One turn moves every row onto another: examples first, then more rows asked:
J_974: [ 16  -1 -28   3   6   7  27  14 -17 -28   4   6  12 -28 -28 -37   8  -6
   1 -41  -1  35   2 -24   7 -16   8  24  -4]
J_963: [ -4   0 -16  39  19  16  14  -3  -4 -24   6   0   6 -40 -10 -48   0 -18
  -2 -16  -3  20  32 -30   5 -21  10  20   2]
J_547: [  8  -3 -27   2   9   3  28  18 -14 -22   5   7  12 -33 -26 -36  10  -7
   2 -40  -5  33   3 -25   8 -15  10  26   0]
J_94: [ 15  -6 -10  22  18  16 -14  10 -35  -3 -13 -22   4 -24  31 -46   5 -10
  12 -21  -6   6  17   9  37  -9   5   8 -11]
J_742: [ 19   2  -8  16  36  40  24  23  -8 -25  15 -14 -12 -13   4 -59  -9  -4
  20  -4 -11   8  25  10  14 -25  -1  -9  20]
J_732: [  9   1 -23  -1  24   3  -4  18 -26   7  -2  -7   7 -15  -8 -25   6  -9
  21 -33  -5  11  -5  17  43 -12   5  25 -17]
J_798: [ -2   3 -18  38  20  13  19  -9  -8 -33   5   1   7 -38 -14 -49  -1 -16
  -5 -17  -5  21  28 -25   8 -22  14  20  -1]
J_416: [  1   4 -16  29  40  16  10  16   5 -23  19   1 -14 -29 -34 -42   0 -23
  16 -11  -9   1  24   5   6 -20  -8   9  18]
J_76: [ 10   0  -9  21  23  16  -5  11 -39  -9 -11 -18   1 -18  35 -45   3  -9
  12 -23  -7  10  14  12  43 -10   5   9  -8]
J_492: [  3  -5  -2  15 -24  21  37  24   3 -27 -12 -15  20  -8  -5 -28  11 -10
  17   4  -8  18  -1   7  11 -31  17  -4   8]
J_88: [ 14  -5 -13  27  17   8 -12   2 -38 -12 -12 -24   4 -23  31 -46   6 -11
  11 -17  -6  11  18   8  40  -6   2  13  -6]
J_140: [ 19  -1 -13  15  33  36  29  15  -7 -30  15 -16 -10  -7   0 -58 -10  -4
  21  -1 -14  12  20  11  20 -29  -3  -8  23]
J_168: [ 17   6 -28 -12  15  17  29   4 -13  -4   5  -4  20 -12  -3 -38 -10  -5
  14 -30   0  31   9  -6  33 -29  16  17 -24]
J_228: [ 12  -8   9  27 -32  11  14  15   0 -35 -11  -7  14 -19 -13 -29  26 -13
  17  -5 -14  10   3   1  16 -11   1   6  10]
J_739: [ -1  31  -4  11 -21  18  24   9  -7 -15   5 -15  -7 -13 -17 -32   2  -7
  25  -2 -11   5   5  20  30  12 -19   8   2]
J_921: [  2  16  10  30 -25  18  13  -7   5 -22  -3 -15   8 -25  -9 -36  14 -15
  20   4 -14   3  18   7  33  -2  -9  10   0]
J_920: [ 13   3 -30 -14  12  20  34   5 -14  -3  14  -9  15  -5  -3 -39 -10  -2
  16 -23   3  34   9  -7  31 -25  13  15 -20]
J_514: [ 23  -4  -8  13  26  17   2  37 -33 -33   0 -16 -15 -16  12 -50  11   1
  17 -29 -13   4   4  15  20  -2 -10   3  24]
J_93: [  1   2 -11  29  39  10  14  14   2 -30  21  -2 -13 -30 -35 -44   5 -15
  13 -14 -16   2  21   5   9 -20  -2  17  21]
J_787: [  8   4 -27   0  22  -3  -5   8 -21   6   4 -12   5 -13 -13 -27   2 -15
  23 -26  -1  10   2  20  44 -11  -2  22 -19]
J_790: [ 11  -7 -24   7   3  10  23  18 -15 -22   6  10   9 -29 -25 -37   9  -5
   1 -40   3  36   7 -29   1 -12   5  21  -4]
J_999: [ 12 -12  11  29 -31   8  13  17  -3 -34  -9 -10  10 -11 -12 -31  21  -4
  17  -2 -20   5   4   4  17  -9   5   9  14]
J_394: [ -6   0 -13  34  20  10  27  -6  -5 -30   9   1   7 -40 -12 -49   2 -19
  -5 -18 -10  25  30 -24   6 -25  14  20   3]
J_323: [-26   8 -27  22  -4  11  13  14   3 -12 -14 -12  19 -24  17 -23   6  -3
   4  12   2  -7   3  13   9 -12   2  13  -5]
J_906: [ 15   3  -3  19  37  33  26  16  -7 -33  19 -12 -13 -12   9 -60  -6  -3
  16  -8 -15   6  28  10  17 -24  -2  -4  21]
J_563: [-15   2 -26  19 -16  14  16  21 -18 -21   1   3   6 -16   4 -25  12  19
   2   5  -1  -2  -5   2   6  14   0  18  -4]
J_25: [ 11  -9 -31   4   3   6  27  18 -17 -29  10   3  11 -24 -20 -39  10  -5
   2 -37   2  34  -1 -28   3  -9   7  22   0]
J_163: [-17   8 -23  10  -7   5  29  26   8 -13 -13 -15  13 -16 -13 -23  -1 -16
  15   4 -10   2  -9  21   1 -24   4   5  11]
J_994: [ 29  -4 -13  14  27  18   1  34 -35 -37  -3 -15 -13 -15  11 -50   8   0
  14 -29 -10   5   5  15  16  -4  -9  -1  20]
J_979: [  5   6 -18  30  40  12   9   8   3 -34  19   0 -11 -28 -37 -44   0 -15
  11 -14 -11   0  22   5   8 -21  -3  16  17]
J_681: [ 14   2 -25 -11   9  24  29   8 -14   4   7  -6  16 -12  -7 -36 -10  -2
  14 -28   3  36  12  -9  27 -29  12  14 -24]
J_451: [ -7  -4 -20  42  19  11  16  -8  -5 -29   5  -3   9 -38  -6 -48   2 -22
  -4 -14  -5  19  22 -30   9 -19  13  21   5]
J_791: [ -8  22 -14  13 -21  29  35  13 -24 -18   9  -8  -5  -4   2 -33   0  13
  11   7   0  15   5   9  21  13  -3   3  -8]
J_634: [ 30 -12 -10  15  21  22  -1  38 -35 -28  -2 -12 -11 -17  12 -51  14  -3
  16 -27  -8   7   7  12  14  -3  -9  -6  18]
J_985: [ -3   2 -21  31  40  10  10   8   6 -27  17  -4 -11 -26 -35 -41   1 -24
  16  -7 -14   1  13   8  13 -21  -6  12  19]
J_46: [ 11   1 -24  -2  20   6  -5  13 -20  12  -1  -9   5 -16 -13 -27   2 -14
  21 -32  -2  11   3  19  38 -15  -2  18 -23]
J_748: [ -2  -6  -1  20 -21  16  37  23  -4 -26 -11 -16  13  -4  -6 -32   5  -9
  15   5 -14  17   1  13   7 -29  17  -6  10]
J_248: [-24   7 -29  20  -7   9  19  10   6 -13  -9  -5  21 -22  17 -28   1  -2
   3  12  -6  -8   2   7   4  -8   1  15  -4]
J_557: [ 10   2 -25 -11  13  17  31   5 -13   1   6   1  21 -14   2 -39  -6  -4
  14 -27  -2  33   8  -7  33 -29  16  19 -24]
J_3: [ 20   7 -12  18  40  35  25  14  -7 -36  15 -13 -11 -11   4 -59 -11  -3
  17  -6 -12   4  25  12  14 -25  -2  -5  19]
J_615: [-15   6 -26  21 -14  16  14  24 -17 -25  -3  -2   4 -20  10 -24  19  17
   2   3   6   0   0   7   4  12  -8  13  -1]
J_782: [  7  13  12  25 -28  13  11  -6   5 -21  -4 -13   9 -17  -1 -38   8 -12
  21   2 -18  -1  17   8  33   0 -11  11   3]
J_845: [ -1  29  -5  12 -17  24  25   7  -3 -19   9 -10  -9 -16 -23 -31   9  -3
  24   1  -7   6   8  20  27   9 -21   4  -1]
J_223: [ 31 -13 -12  15  18  16   4  33 -36 -35  -3 -15 -11 -13  11 -51  13   1
  15 -26 -12  14   4  11  17  -2 -12   0  24]
J_134: [ 17  -3 -12  24  24  15 -10   9 -39 -15 -14 -20   4 -17  31 -44   1  -9
  10 -22  -5   9  14  11  39 -11   7   9  -9]
J_555: [-14   4 -22   8  -6   7  26  29   9 -14 -11 -13  17 -13 -10 -18   5 -15
  18   4  -3   3  -8  24   6 -27   4   3   4]
J_327: [ 15   2 -25   0  24   3  -8  11 -23   2  -3  -8  10 -14  -8 -25   2 -12
  21 -33  -3   9  -1  20  41 -14   5  23 -21]
J_627: [ -5  22 -14  12 -18  36  34  16 -18 -22   8 -10  -6 -11   4 -35   5  19
  11   9   2  12   8   9  18   9  -7   2  -5]

J_920 -> J_25
J_790 -> J_963
Where do these go?
J_798 -> J_979
J_627 -> J_615
J_557 -> J_547
J_563 -> J_248

